(in the rows, 128 means zero)
Z: rows in 3 groups, each row roughly a mix of its group's directions:
Z (117 x 12):
[[172 152 112 119 143 134 127 182 114  81 110 125]
 [ 91 121 141 117 118 113 115 125  67  93 127 169]
 [140 106 129 106 109 100 107 136  83 172 133 174]
 [156 113 136 100  83 161  94 165 107 145 149 134]
 [ 99 130 107 152 150  86 164 129 137 166  90 105]
 [ 71 105 142 143 148 121 167 102 134 151  96 109]
 [140 164 132 128 125  64 167 131 117 129 146  93]
 [102 108 112 157 146 131 157  92 185 148 128 102]
 [115 128  83 139 130  96 101 186 160 115 130 114]
 [137 119 145 122 116 136 131  71 147 177 166 156]
 [127 113 131 127  76 149  76 132  99 108 161 148]
 [188 113 104 122 133 138 140 127 177 110 158 106]
 [124  87 137 148 100 137 115  95 155 184 130 102]
 [136 132 127 133 129 167 119 158 116 105 111 201]
 [148 110 160 105  75 141  94 131  98 146 158 147]
 [106 111 109 128 137 116 151 129 146  74 125  67]
 [134 164 113 120 162 110 171 145 165 110 105  90]
 [101 120 124 158 151 104 165 110 169 139 112  80]
 [153 160 122  90 157 152 153 150 136  95 130 174]
 [ 82 114 138 158 141  74 145 112 128 131 114  86]
 [125 128 144 116  95 122  94 127  74  98 146 174]
 [114 101 155 124  77 133  90 127  88 161 131 148]
 [126 115 131 102 129  96 174 119 106 159 144  72]
 [109 147 106 146 147 155 124  93 180 108 139  86]
 [168 107 112 133 100 144  95 149  97  94 165 151]
 [101 115 102 157 131 120  96  95 131 122 155  69]
 [139 109 122  95 129  90 117 145 121 187 110 168]
 [ 80  91 144 158 154 106 161 105 119 140  97 134]
 [145 129 143 115  86 156 101 138 146 136 157  68]
 [107 140 121 153 120 119  69 138  86 106 135  89]
 [ 84 155 145 147 131 152  89 114 127  96 111 172]
 [109 109 168 130  95 131 106 111  89 174 132 159]
 [115 160 131 143 104 181  72 125 119 144 136 106]
 [ 77 138  96 154 131 115 116 128 152 102 130  75]
 [161 126 186 135 125 126 141 115 110 183 110 146]
 [125 119 128 119  83 151  72 143 103  83 141 123]
 [154 128 118 142 120  98 146 137 153 176 123  68]
 [110 159 122 144 177 107 154  93 132  83 127 151]
 [ 87 125 101 149 109 114  89 124 164 154 154  92]
 [162 176 126 119 161 147 151 144 178 126 110 113]
 [130 115 126  88 143  91 172 104 107 104 133  85]
 [120 132 133 136 158  99 181 117 142 187 112 115]
 [ 83 150 140 127 104 123 105 182 129 154 101 156]
 [130 121 157 148 137 121 157 136 119 206 120 113]
 [ 56 111 104 124 116 122  97 160 130 145 121 141]
 [162 132 139 145  86 159  68 126 107 131 149 135]
 [172 137 138 130 133 132 142 163 131 105 114 195]
 [ 94 102 135 119 149 131 169 151 128 143  80 169]
 [145 127 144 120 101 173  81 129 113  89 167 134]
 [131 171 119 133 164 137 160 141 175  92 106 112]
 [172 181 112 133 115 136 112 167 157  98 125 115]
 [123 114 130 128 108  88 131 129  75 159 127 182]
 [107 103 154 130 103 143  97  93 101 147 135 181]
 [101 118 141 113 126 159  97 129  97 116 108 193]
 [160 128 146  92 138 136 149  88 162 142 156 172]
 [173 159 129 122 152 174 141 129 146  81 132 108]
 [135 100 142 146  89 164  96 104 124 133 160  83]
 [114 163 137 150 154 121 141  88 156  92 147  83]
 [117 113 151 127  94 105 106 141  64 130 122 167]
 [ 77 120 154 118 137 117 129  96  88 159 124 168]
 [141 105 152 135  81 135 104 129  93 177 159 135]
 [148 146 123 100 123 172 103 144 138  64 141 136]
 [150 116 153  81 112 159 116 115 134 148 146 183]
 [182 143 117  98 134 150 147 155 177 144 138 109]
 [121 111 144 144 117 113 138  93 113 199 140 158]
 [133 134 127  90 155  80 168 127  94 139 115  92]
 [153 140 168 139 136 179 101  85 105 152 134 128]
 [171 124 139 115 104 108 134 145  84 148 166 167]
 [ 67 121 134 164 143 112 142 111 162 159 104 141]
 [157 159 126 152 113 107 106 110 153 125 163  72]
 [109 122 112 122 151  64 162 134 111 123 100  93]
 [101 140  83 162 111 116 102 136 114  86 132  88]
 [117 130 108 158 155  64 148 141 124 133  83 134]
 [156 102 122 100  89 151  95 141  98 105 166 145]
 [ 70  99 156 151 127 115 136  91 112 155 117 152]
 [132 156 142 146  99 142  95 132 104 148 142 193]
 [142 154 147 100 126  79 174 124 137 172 136 115]
 [111 116 123 109 124  70 122 129  82  82 146 131]
 [149 137 118 138 117 120  90  94 114 115 171  72]
 [120 171 114 128 159 125 131 152 151  79  96 163]
 [ 80 129 116 174 130 106 123 111 168 136 131  85]
 [154 142 129  85 106 119  99 136  82  97 139  89]
 [117 111 125 153 153 132 135  74 103 101 133  75]
 [123  96 121 113 143 134 162 128 171 191 111 121]
 [ 99 105 103 100 143  75 152 144 108  89 113 118]
 [162 151 112 113 143 100 154 177 123  82 126 107]
 [107 110 149 132  99 126 103 132  71 156 122 173]
 [104 137 132 116 125 139 144 127 194 163 131  83]
 [130  97 156 112  91 115 120 147  93 183 112 151]
 [133 104 155 127 116 124 140 111 119 205 131 158]
 [182 160 118 113 113 130  96 135 109  89 161 108]
 [139 111 107  98 120 168 101 100 166 102 142 167]
 [ 76 100 137 146 133 155 133  78 103 120 125 160]
 [137 114 150 138 101 155  87 110  98 162 148 173]
 [138 129 139 141 146 108 132 193 109 121  81 158]
 [118 134 115 123 163  84 173 133 150 134  97  85]
 [123 152 104 115 160 107 143 128 115  73 119 179]
 [ 96  98 108  86 122  84 130 146  92  99 127 146]
 [131 107 158 118 130 143 145 141 121 176  98 187]
 [ 96  96 156 155 130 117 145  80 139 176 125 139]
 [118  97 152 113 140 138 159 137 120 169  93 180]
 [118 132 112 157 138 156 119  83 177 123 152  87]
 [140 151 111  73 162 114 166 158 139 107 116 150]
 [124 108 145 126  96 114 117 119  83 175 138 177]
 [ 85 120 131 154 151 128 168 105 167 126 119  83]
 [137 140 148  93 107  72 124 115  91 123 152  92]
 [154 151 106 115 124 103 106 138 109  77 155  83]
 [157 166 125 117 151 173 146 139 160  79 133 125]
 [151 166 143 135 164 166 159 120 174 154 120 136]
 [116 153  83 128 154 146 133 141 172  97 114  86]
 [109 126 148 113  98 143  89 121 100 156 146 186]
 [106 148 122 160 135 108 135 100 147 107 133  59]
 [109 137 111 154 143 137 142 124 179 146 115  66]
 [ 76 113 148 157 117 129 112  85 129 174 132 110]
 [ 84 102 150 111 108 132 127  96 104 155 137 180]
 [114 112 133 131  92 141  80 130  99 123 146 187]
 [152  93 138 122  89 127 110 121  98 164 153 175]]

which group is each row in? (one row of each group first):
[159 148 116 133 123 174 116 149 181  88 136 115] : <61>
[135 140 151 114 139  78 162 177 114 124  88 130] : <51>
[133 129 148 110 145 131 131 151  83 113 115 198] : <42>

[105 113 129 133  83 143  73 128  84 111 136 151] : <42>
[142 121 132  83 112 104 126  89  85 105 170 119] : <51>
[152 154 109 127 129 127 103 132  99  67 146  87] : <51>
[126 145 137 134 126 135 104 132  97 127 125 211] : <61>
[150 124  91 127 131  67 165 154 107 141 119 150] : <42>
[156 113 157  92 122 137 141 120 128 177 139 181] : <42>
[182 134 140  84 127 125 135 177 110 147 112 149] : <51>
[124 118 143 157  97 178  82 106 128 100 150 110] : <61>
[141 142 141  81 146 131 155 100 153 152 137 183] : <42>
[ 89 111  99 108 149 111 150 158 108  76 105 138] : <51>
[172 144 118 113 140 169 155 142 175 154 114 104] : <51>
